K650: -0.10; 1.55; -0.83; -1.86; -1.98; -2.31; -3.03; 2.35; 1.43; 3.58; -2.18; 0.08; 1.17; -0.46; -0.70; 1.22; -1.10; 2.07; 1.80; 0.69; 2.68; 0.36; 2.34; 0.92; 0.67
K139: 2.02; -2.12; 4.55; -4.84; 0.79; 0.74; 3.40; -3.43; -5.99; -0.77; -5.14; -1.43; -5.99; -0.04; -2.92; 1.58; 2.86; 1.06; 1.88; 4.27; 0.67; -1.90; -1.79; -1.39; -2.13
K362: 2.14; -1.93; 4.98; -0.73; 3.79; 1.30; 8.57; -1.35; 0.23; -1.42; -1.20; -1.25; -1.84; 0.94; 1.14; 2.28; 1.37; -1.06; -8.47; -0.72; -2.82; -0.35; -3.94; 1.76; -1.33
which: 2.15; -1.94; 4.97; -0.74; 3.80; 1.30; 8.58; -1.35; 0.23; -1.41; -1.19; -1.24; -1.85; 0.93; 1.15; 2.28; 1.37; -1.06; -8.47; -0.73; -2.81; -0.36; -3.94; 1.76; -1.33 | K362
which: -0.10; 1.54; -0.83; -1.89; -1.99; -2.32; -3.03; 2.35; 1.43; 3.58; -2.19; 0.09; 1.19; -0.48; -0.71; 1.22; -1.11; 2.07; 1.80; 0.71; 2.68; 0.34; 2.35; 0.93; 0.66 | K650
which: 2.03; -2.12; 4.56; -4.82; 0.79; 0.74; 3.40; -3.42; -5.98; -0.78; -5.14; -1.44; -5.99; -0.05; -2.91; 1.57; 2.85; 1.07; 1.87; 4.27; 0.66; -1.90; -1.79; -1.40; -2.12 | K139

K948: -3.15; 0.29; 4.52; -4.64; -5.91
K102: 5.74; 3.92; 2.44; 4.63; 0.36
K544: -3.75; -5.77; -0.77; -1.38; 1.70
K174: -0.09; 4.24; -1.63; -1.49; 0.01
K400: 1.30; -6.19; 0.67; 1.18; 1.91
K790: -2.71; -4.99; 4.01; 1.24; 1.61
K937: 0.76; 1.43; -2.27; -2.91; -0.08
K265: 2.07; -2.61; 7.18; 0.67; -1.91
which: 2.07; -2.59; 7.18; 0.68; -1.91 | K265

K168: -0.98; -1.94; -0.11; -0.90; 2.12; 0.33; -1.51; -1.35; -1.02; 0.10; 1.01; -0.10; 0.96; -2.42; 3.52; -0.36; 0.33; -1.81
K460: -0.86; -1.89; -0.26; -0.88; 2.15; 0.10; -1.40; -1.50; -1.29; 0.19; 1.27; -0.31; 1.13; -0.70; 1.10; -0.29; 0.31; -2.13
K709: 3.20; 3.26; 1.03; 5.78; -5.17; 0.41; 2.34; -8.56; -3.66; 2.15; -5.37; 2.03; 8.50; -6.03; -3.30; -6.40; 1.55; -3.62
K610: -0.98; -1.94; -0.11; -0.90; 2.12; 0.33; -1.51; -1.35; -1.02; 0.10; 1.01; -0.10; 0.96; -2.42; 3.52; -0.36; 0.33; -0.67
which: -0.98; -1.93; -0.11; -0.90; 2.13; 0.34; -1.52; -1.35; -1.03; 0.10; 1.02; -0.11; 0.97; -2.42; 3.52; -0.36; 0.33; -0.67 | K610
which: -0.98; -1.93; -0.12; -0.91; 2.11; 0.33; -1.49; -1.35; -1.01; 0.09; 1.00; -0.11; 0.95; -2.42; 3.52; -0.36; 0.33; -1.81 | K168

K527: -1.97; 1.99; -0.98; -1.10; -0.96; -1.12
K401: -3.16; 1.95; 3.26; -1.18; 0.61; 1.14
K141: -0.87; -1.51; 4.40; -8.11; -2.55; 4.39
K933: -0.38; -0.19; 2.36; 0.78; 1.27; 1.11
K690: -2.26; 0.86; 4.27; -0.89; 1.14; 2.04
K760: 1.48; -3.06; 3.20; -5.50; -1.69; 3.85
K500: 0.33; -1.41; 0.17; -7.51; -3.85; 2.01
K298: 2.48; -3.60; 1.80; -5.29; -2.11; 3.28
which: -2.25; 0.86; 4.28; -0.89; 1.14; 2.03 | K690
which: -0.87; -1.52; 4.41; -8.11; -2.55; 4.38 | K141
which: 1.49; -3.06; 3.21; -5.50; -1.70; 3.84 | K760
which: -3.18; 1.94; 3.26; -1.17; 0.61; 1.13 | K401
which: 0.33; -1.42; 0.15; -7.51; -3.86; 2.01 | K500

K815: 5.26; -1.94; 2.69; -3.94
K505: 4.27; -3.68; 8.95; 1.34
K193: 2.57; 5.40; 0.96; -1.57
K288: -3.43; -3.50; -6.25; 5.54
K987: 2.00; 2.99; -1.87; -6.44
which: 4.29; -3.67; 8.96; 1.32 | K505
which: 2.01; 2.99; -1.87; -6.44 | K987

K545: 4.86; -4.01; 3.36; -2.90; 4.50; 4.04; -1.48; -4.67
K372: 7.06; -3.38; 4.68; -2.58; 4.66; 4.92; -1.98; -6.19
K214: 5.04; -3.43; 1.97; -3.82; 5.28; -4.49; -0.09; -3.38
K871: 5.31; -2.83; 5.78; -0.25; 2.22; 5.39; -3.71; -6.60
K344: -3.22; 2.41; -0.24; 3.59; -4.43; -1.48; -1.05; 1.31
K552: 5.04; -3.43; 1.97; -3.82; 5.28; 2.98; -0.09; -3.38
K986: 6.45; -4.04; 5.96; -1.47; 3.71; 6.10; -3.31; -7.30
K919: -4.07; 3.04; -4.71; 0.48; -2.05; -4.47; 3.28; 5.49
which: 5.06; -3.42; 1.97; -3.80; 5.28; 2.97; -0.08; -3.40 | K552
which: 7.05; -3.35; 4.68; -2.57; 4.66; 4.92; -1.97; -6.21 | K372
which: 5.31; -2.83; 5.78; -0.25; 2.23; 5.38; -3.71; -6.60 | K871
which: 5.04; -3.42; 1.97; -3.82; 5.28; -4.49; -0.09; -3.38 | K214
which: 4.86; -4.00; 3.35; -2.89; 4.51; 4.03; -1.48; -4.67 | K545

K637: -7.08; 7.90; -6.26; -5.80; 7.72
K116: -7.55; 8.40; -6.77; 7.90; 2.55
K848: 8.06; -7.70; 5.69; 3.36; -8.66
which: -7.08; 7.90; -6.26; -5.79; 7.72 | K637
which: 8.06; -7.71; 5.69; 3.36; -8.67 | K848

K877: 1.98; -0.06; -4.78; -3.93; 2.21; -0.15; -2.40; -2.10; 0.98; -0.17; -0.11; -2.81; 0.41; -1.87; 2.52; 0.07; 1.30; 2.11; -2.34; -0.22; 0.45; -1.50; -2.21; -1.91; -2.50; -1.49; -0.82; 2.92; -0.66; 1.77; 3.72; 2.27; 4.96; 5.92; -0.92; 2.13; 0.10; 1.17; 1.28; 4.17; -1.57; -0.99; -1.15; -3.82; -0.29; 2.53; -0.02; -2.28; 1.23; 3.51; 1.85
K97: 1.98; -0.06; -4.78; -3.93; 2.21; -0.15; -2.40; -2.10; 0.98; -0.17; -0.11; -2.81; 0.41; -1.87; 2.52; 0.07; 1.30; 2.11; -2.34; -0.22; 0.45; -1.50; -2.21; -1.91; -2.50; -1.49; -0.82; 2.92; -0.66; 1.77; 3.72; 2.52; 4.96; 5.92; -0.92; 2.13; 0.10; 1.17; 1.28; 4.17; -1.57; -0.99; -1.15; -3.82; -0.29; 2.53; -0.02; -2.28; 1.23; 3.51; 1.85
K135: -1.78; -4.72; 1.57; -2.74; 1.86; 2.21; 0.37; 0.43; 2.64; -4.27; -1.15; -1.36; 4.90; -1.01; -0.24; -0.34; -0.29; -0.93; -0.80; -5.13; 2.31; -1.50; -2.69; -1.71; 0.23; -1.26; 2.49; -2.11; 3.64; -1.28; -4.31; 0.07; -1.19; -1.78; -0.03; 0.64; 1.31; -4.70; 0.34; -0.25; 0.85; 1.23; -4.28; -3.02; 1.96; 0.93; 0.12; -2.94; 0.51; -2.44; 0.18
K506: 1.98; 0.87; 1.15; 2.01; -3.31; 0.83; 1.13; 1.49; -4.39; 3.93; -0.11; 3.34; -1.08; 1.58; 0.61; -1.06; -1.89; -1.48; -3.88; 0.18; -1.87; 5.73; -0.29; 0.31; -2.20; 2.22; -1.93; -4.27; -2.10; -2.59; 0.21; -2.14; -1.63; -2.88; 2.94; -2.36; 3.03; 3.30; -0.14; -0.25; 3.27; 1.23; 2.37; -0.22; -1.61; -0.89; -1.77; 1.30; 3.14; 3.51; -0.93
K754: -1.36; -0.99; 4.54; 3.20; -2.62; 0.83; 2.14; 2.33; -1.91; 0.85; -0.28; 3.34; 0.41; 1.79; -1.72; -0.54; -2.12; -2.31; -0.03; -0.63; -0.48; 3.32; 1.15; 1.11; 1.14; 1.76; 0.28; -4.63; 0.41; -2.59; -3.80; -2.63; -4.71; -6.18; 1.75; -2.61; 1.82; -0.97; -1.08; -3.31; 2.97; 1.62; 0.80; 2.59; -0.11; -2.26; -0.75; 1.62; 0.27; -1.94; -1.67
K359: 3.65; -1.92; -0.97; -3.93; 1.52; 2.40; 0.12; -1.26; 1.40; 0.85; -2.03; -1.36; 3.40; -0.36; 1.24; -0.85; 1.53; 2.11; -5.04; -4.72; 0.68; 1.39; -6.52; -1.11; -3.41; -0.80; -1.56; -1.03; 2.20; -0.63; -1.29; 0.31; 2.77; 2.07; 2.05; 0.64; 0.45; 1.17; 1.91; 2.47; 1.76; 0.58; -3.11; -5.82; 0.46; 2.07; -1.04; -1.31; 2.66; 0.04; 0.18
K795: -4.70; -1.61; 3.27; 2.81; -1.58; -0.34; 0.62; 2.75; -1.91; -2.74; 1.11; 1.53; -0.34; 0.50; -1.09; 0.38; -3.03; -3.97; 2.67; 0.59; 0.45; 0.43; 4.51; -0.50; 2.97; 0.83; 3.60; -2.83; -0.31; -1.50; -2.30; -1.40; -4.71; -5.08; -0.62; -1.36; 2.17; -4.16; -1.87; -3.31; 0.55; 0.97; 0.80; 3.79; 0.27; -2.03; 0.41; -0.66; -1.17; -0.46; -0.56
K422: 0.31; 1.49; -2.24; 0.82; -2.62; -1.13; -1.64; 0.85; -5.22; 1.88; 1.46; 1.17; -2.95; -0.15; 2.30; -0.03; -2.81; -2.31; -2.34; 3.45; -1.17; 2.84; 3.07; -1.91; -1.29; 1.06; -0.09; -1.03; -4.25; -0.63; 4.73; -0.42; 1.01; 0.97; 0.27; -0.86; 3.89; 2.23; -0.61; 1.45; 0.25; 0.06; 3.54; 0.58; -1.98; 0.02; -0.90; -1.31; 2.42; 7.48; 0.92
K570: -2.20; 0.25; -2.66; 0.03; -1.24; -1.71; -2.65; 0.85; -3.98; -1.20; 2.16; -0.28; -2.58; -1.22; 2.30; 0.58; -3.03; -3.14; 0.36; 3.45; -0.01; -0.05; 4.99; -2.72; 0.23; 0.13; 2.13; 0.05; -3.89; 0.24; 4.73; 0.56; 1.01; 2.07; -1.51; 0.14; 3.72; -0.97; -1.08; 1.45; -1.57; -0.34; 2.37; 1.38; -1.23; 0.48; 0.27; -3.26; 0.51; 6.98; 1.66
K597: -4.29; -2.86; -1.81; -2.35; 2.21; -0.73; -2.65; 0.22; 0.98; -5.81; 1.29; -2.81; 1.16; -2.30; 1.03; 0.89; -1.66; -2.04; 2.28; 0.18; 2.31; -3.90; 2.59; -3.12; 1.75; -1.96; 4.34; 1.48; 0.05; 1.11; 1.21; 1.54; 1.01; 2.07; -2.99; 1.63; 1.82; -5.23; -0.61; 1.11; -2.47; -0.34; -1.54; -0.22; 0.83; 1.16; 1.29; -4.56; -1.41; 2.02; 1.85
K794: -4.29; -4.41; 0.73; -2.35; 2.21; 0.64; -1.14; 0.85; 1.81; -6.32; 0.24; -2.09; 3.40; -1.66; 0.18; 0.58; -1.44; -2.04; 1.90; -2.68; 2.78; -3.42; 1.15; -2.32; 2.06; -1.72; 4.34; -0.67; 1.84; -0.19; -2.30; 0.80; -0.75; -0.68; -2.10; 0.89; 1.48; -6.83; -0.45; -0.25; -0.96; 0.45; -3.50; -0.62; 1.58; 0.70; 1.00; -4.24; -0.93; -0.46; 0.92
K941: -4.70; -3.79; -0.12; -2.35; 2.21; 0.25; -1.39; 0.64; 1.40; -6.32; 0.59; -2.45; 2.65; -1.87; 0.40; 0.79; -1.44; -2.31; 2.28; -1.86; 2.78; -3.42; 1.63; -2.72; 2.06; -1.72; 4.71; 0.05; 1.49; 0.24; -1.29; 1.05; -0.75; -0.13; -2.10; 1.39; 1.65; -6.83; -0.61; -0.25; -1.57; 0.19; -2.72; -0.22; 1.39; 0.48; 1.14; -4.24; -1.17; 0.04; 1.29
which: 1.98; -0.06; -4.78; -3.94; 2.21; -0.15; -2.40; -2.11; 0.98; -0.18; -0.11; -2.81; 0.41; -1.87; 2.51; 0.07; 1.30; 2.10; -2.34; -0.23; 0.46; -1.49; -2.21; -1.91; -2.51; -1.48; -0.82; 2.93; -0.66; 1.76; 3.73; 2.28; 4.96; 5.92; -0.91; 2.12; 0.11; 1.17; 1.27; 4.17; -1.57; -0.99; -1.16; -3.82; -0.29; 2.53; -0.01; -2.27; 1.24; 3.50; 1.85 | K877
which: -1.78; -4.73; 1.59; -2.73; 1.88; 2.21; 0.35; 0.42; 2.66; -4.28; -1.15; -1.37; 4.90; -1.02; -0.24; -0.31; -0.31; -0.94; -0.83; -5.14; 2.30; -1.49; -2.68; -1.72; 0.23; -1.25; 2.49; -2.13; 3.65; -1.30; -4.30; 0.03; -1.19; -1.79; -0.05; 0.67; 1.30; -4.70; 0.33; -0.23; 0.86; 1.23; -4.29; -3.01; 1.94; 0.92; 0.09; -2.94; 0.51; -2.43; 0.20 | K135
which: 0.30; 1.49; -2.24; 0.83; -2.62; -1.11; -1.65; 0.85; -5.21; 1.90; 1.46; 1.16; -2.96; -0.14; 2.29; -0.03; -2.81; -2.29; -2.32; 3.44; -1.18; 2.85; 3.08; -1.93; -1.27; 1.09; -0.08; -1.01; -4.23; -0.63; 4.73; -0.41; 1.00; 0.97; 0.27; -0.85; 3.89; 2.24; -0.64; 1.44; 0.24; 0.07; 3.53; 0.57; -1.96; 0.00; -0.88; -1.30; 2.39; 7.49; 0.94 | K422
which: -4.66; -1.60; 3.25; 2.83; -1.58; -0.34; 0.63; 2.75; -1.90; -2.74; 1.12; 1.54; -0.35; 0.51; -1.09; 0.39; -3.03; -4.00; 2.65; 0.58; 0.45; 0.45; 4.52; -0.51; 2.98; 0.83; 3.58; -2.82; -0.30; -1.50; -2.31; -1.41; -4.70; -5.07; -0.60; -1.37; 2.15; -4.17; -1.88; -3.32; 0.55; 0.97; 0.81; 3.79; 0.28; -2.04; 0.40; -0.66; -1.17; -0.48; -0.57 | K795

